In the rows, zero is written as 128.
Named turns come first, each shown by rows before and after it. Which turns, in which order, take the first row of each pair that follows to the second? Write the first one first, as in the answered first pair.
C:
[149 138 159 150 137 161 145 131 109  93 102 150 151 157 139 130 114 153
 143  76 133  80 156 109 163  86 158 107]  ->  [132 132 151 162 163 176 147 122  79 146 134 144 153 153 123 133 133 168
 156  98 148 111 169  79 160 114 133 100]
[107 124 160 137 115 132 105 114 121 103 103 134 113 135 126 141 148 139
 137 110 129 111 154 130 127  95 120 153]  ->  [100 125 156 145 128 136 109 107 107 122 108 128 118 139 124 146 152 148
 143 119 136 121 157 113 134 100 116 154]
[132 114  98 128 104  90 137 120 151 131 129 118 123 125 119 123 120 115
 118 160 130 158  89 153 119 151 111 135]  ->  [144 113 106 123  96  92 124 127 161 100 110 119 125 127 128 123 114 113
 109 144 120 136  91 163 128 121 122 139]
[144 151 136 125 115 131 132 131 172  70 123 138 119 137 119 110 116  86
 136  83 134 109 136 161 125 138 143 140]  ->  [149 146 151 132 137 152 127 128 157  69 113 127 140 148 127 117 110 117
 136  81 126  93 158 129 143 106 138 129]
N:
[103 109 107 139 115 116 122 116 123 134 139 119 116 124  91 124 140  90
 124 129 121 125 110 146 133 161 114 132]  ->  [118 116 108 128 108 108 130 140 138 126 137 120 100 119 115 123 132 101
 116 142 122 124  83 154 130 156 131 131]
[140 120  99 104 127 137 111 140 117  97 119 125 160 124 117 122 102 149
 134 123  93 112 140 139 126 121 119 129]  ->  [131 115  96 109 133 140 117 130 100 117 130 125 166 125  99 124 113 146
 141 124  98 128 146 135 127 143 103 130]
[132 172 125 115  88  94 143 141 158 109 137 142  93 130 127 139 121  69
 123 110 139 133 120 197  75 201 140 162]  ->  [140 174 134 110  86  96 137 144 157  94 124 146 100 136 127 137 118  62
 123  92 133 120 136 196  81 186 147 161]
[135 138 140 120 118 146 128 141 127 106  98 130 126 131 150 124 112 138
 110 116 124 108 129 137 127  98 137 134]  ->  [120 130 140 133 127 151 120 119 100 126 115 138 142 142 110 121 122 121
 121 105 125 114 161 129 131 112 115 135]
E:
[123  92 106 136 107 101 123 110 125 138 122 121 137 125  74 129 122  74
 116 121 113 138 141 170 135 152 104 154]  ->  [125  82 100 148 129 105 125 107 115 158 118 103 159 138  76 145 117 104
 108 136 111 137 160 133 151 137  97 136]
[140 133 172 137 135 161 127 125 130 133 137 157 182 150 114 108 111 145
 124  91  99 108 178  85 134  97 100 102]  ->  [159 131 160 118 126 145 134 153 169 115 114 144 174 138 147 115  96 167
 104 114  90 105 141  92 135  79 118  91]
[145 117 153 113 168 149 142 160 116 166 138 126 122 121 160 148 129 178
 129 187 142 167 121  77 152 125 141 108]  ->  [156 138 157  88 120 123 139 179 154 122 141 151  84 103 174 136 124 142
 124 170 140 166  79 137 118 140 165 134]
[104 147 172 170 162 147 142 151 120 134 125 137 106  91 117 106 132 128
 118  92 137 123 161 135  98 147 128 174]  ->  [113 135 170 173 183 155 151 157 118 150 108 116 122  92 128 123 126 161
 110 116 136 126 165 103 117 123 124 153]
P:
[ 90 148 132 129 106 127 117 107 120 134 142 139 137 139 104  99 135 109
 132  93 127 142 141 158 112 160 126 145]  ->  [108 119 103 128 117 103 133 122 142 147 118 100 147 126 114 111 120 127
 102 147 104 159 123 158 131 157 115 131]
[118 112 178 166 110 154  94  44 116 103 112 156 125 146 103 150 143 128
 167  47 154  77 176  74 150 103 121 125]  ->  [127  65 128 158  95 100  98  45 151 103  69 115 153 132  64 169 126 101
 117  90 109  87 160 125 170 117 103 115]
[111 105 127 115 130 106 118 111 146  99  99 120 133 134 111 124 119 114
 125 130 130 108 138 162 120 115 130 123]  ->  [124 105 127 113 146 119 125 126 146 119 101 111 130 128 136 130 112 155
 125 152 135 111 124 132 123  97 135 113]
[123 132 121 118 102 121 119 120 139 123 130 127 127 131 119 133 127 106
 119 123 112 133 133 141 128 135 123 134]  ->  [133 121 111 120 116 115 130 133 145 136 128 110 126 125 138 136 126 135
 112 148 114 139 127 126 135 122 128 124]
Now pairs of rows:
(2 to 3 turns a pair)
[120 107 103 133 131 102 146 113 147 149 118 110 121 118 101 118 128  92
 117 147  92 134 153 141 125 131 106  96]  ->  [131 120 108 124 111  93 147 131 163 137 116 121  95 112 124 114 125  94
 116 138  99 134 130 164 111 136 124 103] | N, E, N
[ 94 124 120 154 147 117 120 106 118 154 142 114 128 118  93 132 144 110
 136 146 137 151 136 113 129 157  87 121]  ->  [102 120 116 152 150 112 125 109 122 155 134 102 132 120  98 140 139 115
 125 157 130 152 132 116 137 153  88 117] | C, E
[ 84 134 134 130 110  79 170 126 105 150 185 155 142 112 110 121 135 112
 131 127 152 140 136 136  83 155 126 130]  ->  [ 91 102 118 135 128  71 178 130 116 159 165 125 168 108 109 139 130 132
 114 161 134 149 131 129 105 151 121 119] | P, E
[108 102  95 144 131  98 135 103 121 171 131  93 145 128  59 162 137 105
 131 158 124 159 136 154 137 180  86 139]  ->  [107 150 139 144 149 155 127 107  87 178 176 139 119 137 105 147 157 143
 176 121 171 150 152  97 127 158 112 142] | P, P
[135 131 112 133 123 138 157 144 121 133 149 141 125 118 154 130 139 154
 128 143 139 147 100 125 115 144 122 121]  ->  [120 129 113 135 114 131 148 123 116 125 155 148 136 120 116 123 147 116
 130 121 141 147 118 139 101 161 112 135] | E, E, P
[136 126 156 146 155 164 109 124 105  97  96 127 178 156 134 122 114 143
 135 107 115  88 172  82 157  66 116 111]  ->  [138 112 144 148 159 154 114 128 116 107  83 107 186 152 136 130 114 158
 128 128 109  92 168  87 168  69 113 102] | P, P, P
[120 125 104 125 114  98 140 116 137 148 140 128 140 111 112 125 125 105
 114 122 133 136 127 135 126 158 115 136]  ->  [127 116 105 135 139 110 138 121 132 159 129 116 159 115 123 136 120 134
 109 139 127 138 132 107 147 135 113 122] | C, E, P
[144 123 127 118 113 128 128 125 154  99  96 124 135 120 147 136 114 102
 121 112 110 101 142 162 122 106 130 141]  ->  [133 144 148 126 142 158 129 122 117 128 125 134 121 123 169 131 124 137
 146 105 137 104 162 109 120  97 135 137] | P, C, P
